Which row each row swaps with, under one turn or mirror
Q_412: 6 -5 206 -50 232 265 -270 -258 72 -107 62 77 126 -168 159 7 130 -74 97 -349
Q_148: -88 9 65 -59 89 -12 -109 -58 24 -318 -120 -110 41 -8 35 116 106 35 -153 -336
Q_487: -124 101 123 -104 24 192 25 -127 314 61 55 162 221 -189 16 -27 61 99 -46 -288
Q_733: -45 0 32 212 52 -108 -5 -39 -177 -24 235 -78 -35 135 70 -4 -46 16 115 91
Q_75: -145 135 183 -97 83 36 125 -131 279 44 66 175 194 -183 27 -54 -8 31 -157 -240
Q_534: -11 -103 172 -111 208 -166 -330 -220 -172 15 168 215 -82 -66 20 42 -76 -86 201 73
Q_83: -40 -75 47 190 -63 -20 -48 -9 -193 -46 271 -133 -55 63 103 43 -56 5 111 -3
Q_380: 26 118 174 -64 109 94 133 -141 260 -7 45 115 226 -231 45 21 81 91 -53 -310
Q_544: -131 31 19 188 -57 -58 -21 7 -242 -10 236 -115 -28 25 48 -4 -52 48 168 -6
Q_266: -80 35 61 251 0 -32 56 -28 -201 -34 198 -60 -44 74 60 8 -101 20 127 94
Q_687: -46 -74 -14 -31 215 8 69 18 -42 62 172 238 105 -10 -238 80 -360 -1 49 -114
Q_282: -76 -35 128 37 93 54 -124 -225 181 135 -247 -128 -58 -245 -2 -54 53 -11 52 -24
Q_306: -29 -126 129 -138 233 -33 -335 -80 -227 15 207 201 -10 -46 14 -20 -120 -86 267 20
Q_54: 2 -11 -71 4 186 48 55 53 -83 34 200 255 69 -45 -272 5 -263 113 66 -201
Q_806: 15 -109 120 29 -100 213 -162 -182 -231 103 54 2 -19 -147 -60 -23 -175 -43 94 136
Q_552: -57 27 -3 2 206 80 71 -14 -56 105 216 225 124 54 -246 -33 -319 72 87 -171
Q_198: -117 -64 -46 42 176 12 58 67 -32 -8 217 251 113 -64 -220 -21 -340 22 50 -88
Q_114: -92 84 86 -8 109 104 117 -116 296 40 48 154 152 -182 -24 -68 43 57 -129 -356
Q_691: -65 12 122 75 99 65 -137 -193 154 119 -216 -131 -91 -156 19 -107 88 14 -57 9
Q_572: -102 39 26 -129 59 19 -59 -59 70 -329 -147 -134 73 -24 -13 135 66 17 -136 -264
Q_949: -21 -60 124 -191 80 215 -194 -349 56 -130 45 69 128 -199 224 28 174 -134 130 -155
Q_279: -16 -16 135 -115 211 230 -236 -370 109 -111 -45 93 190 -153 159 -10 190 -78 61 -202
Q_997: -90 19 4 -104 10 31 -37 -10 18 -396 -112 -67 79 -7 66 111 88 5 -116 -200
Q_726: -76 -75 181 -192 208 190 -267 -205 77 -93 -16 67 122 -171 251 -93 189 -82 84 -220
Q_153: -75 122 82 -64 35 113 162 -57 245 45 65 127 250 -216 46 12 82 -1 -57 -296
Q_404: -134 19 2 -67 93 -16 -131 -61 56 -378 -109 -65 108 -9 65 87 112 53 -149 -248
Q_342: -15 -79 82 64 260 6 -31 -138 -126 -31 -244 235 -147 2 -122 116 -92 41 244 -12
Q_597: -119 -62 13 -35 134 28 -7 1 -41 98 206 345 100 -21 -170 15 -335 145 90 -47
Q_858: -97 23 61 64 150 112 -191 -204 198 66 -216 -125 -124 -116 -24 -168 6 24 26 -1
Q_725: -12 -147 134 -13 151 -77 -321 -197 -212 5 263 264 -41 -25 55 -47 -190 -99 154 -84
Q_498: -15 -34 107 -212 3 203 -55 -276 57 -301 -179 199 38 -98 -25 107 98 -59 24 11
Q_401: -42 -191 79 -90 138 43 -315 -214 -244 -89 204 170 -10 -136 8 35 -237 -110 191 11
Q_793: 60 -82 173 -93 175 -81 -320 -119 -262 92 137 212 -27 -96 76 27 -186 -98 81 61
Q_193: -93 -77 35 -118 31 -5 -76 -59 63 -394 -26 -67 14 13 77 170 114 20 -95 -248
Q_903: -44 -45 -31 18 190 -66 108 -7 -18 148 221 275 67 3 -189 18 -280 75 30 -106
Q_987: -206 -26 -10 -138 68 -16 -22 -67 30 -372 -100 -78 58 -10 64 106 83 70 -88 -246
Q_469: -94 110 174 5 64 141 148 -141 306 37 81 134 180 -232 34 -30 46 -51 -74 -248
Q_520: -10 -116 125 -24 208 -73 -337 -220 -231 37 185 205 28 -99 -29 42 -212 -80 145 84
Q_100: -27 -115 138 -81 247 262 -297 -331 25 -57 -50 16 72 -94 181 -63 146 -41 71 -248
Q_669: -23 -156 100 -129 297 -130 -264 -173 -97 15 256 170 45 -64 55 60 -199 -82 146 116
Q_697: 22 59 127 -10 203 -41 -40 -107 -162 44 -256 239 -164 34 -7 165 -77 52 161 -26
Q_966: 20 -92 82 -215 155 120 -246 -335 134 -63 46 61 151 -51 201 -54 162 -103 58 -290
Q_955: 40 -20 105 -128 243 268 -265 -277 144 -165 -12 76 91 -70 131 -124 177 -106 72 -175
Q_278: -246 -63 138 -32 -36 171 -253 -74 -73 -91 -69 -38 97 -31 76 -188 -321 126 50 -42
Q_274: -11 -79 25 45 231 -27 23 -13 -22 12 242 203 100 -58 -210 -44 -371 117 58 -39
Q_745: -37 40 7 225 0 -87 -70 -8 -245 -6 222 -69 27 71 69 31 -58 42 126 45
Q_140: -62 214 173 -222 -95 -3 -72 -130 -2 -127 -67 137 129 81 63 87 39 78 293 -33
Q_812: -79 -37 -41 39 170 -78 32 -20 -58 94 183 236 116 28 -216 106 -337 11 -71 -133
Q_496: 36 -6 76 47 250 -3 -56 -100 -163 -39 -233 222 -169 82 -138 131 -62 60 145 -13
Q_269: -49 28 19 186 -84 -14 -22 38 -228 -63 204 -112 -9 36 47 -6 -86 -12 99 68
Q_481: -108 140 73 81 74 126 122 -187 287 11 87 122 200 -91 7 -14 96 -41 -116 -294
Q_232: -113 68 78 -48 71 33 177 -101 270 46 106 150 177 -233 79 -92 65 71 -151 -179

Q_469 pairs with -> Q_687
Q_793 pairs with -> Q_955
Q_193 pairs with -> Q_83
Q_949 pairs with -> Q_401
Q_306 pairs with -> Q_726
Q_572 pairs with -> Q_266
Q_997 pairs with -> Q_269

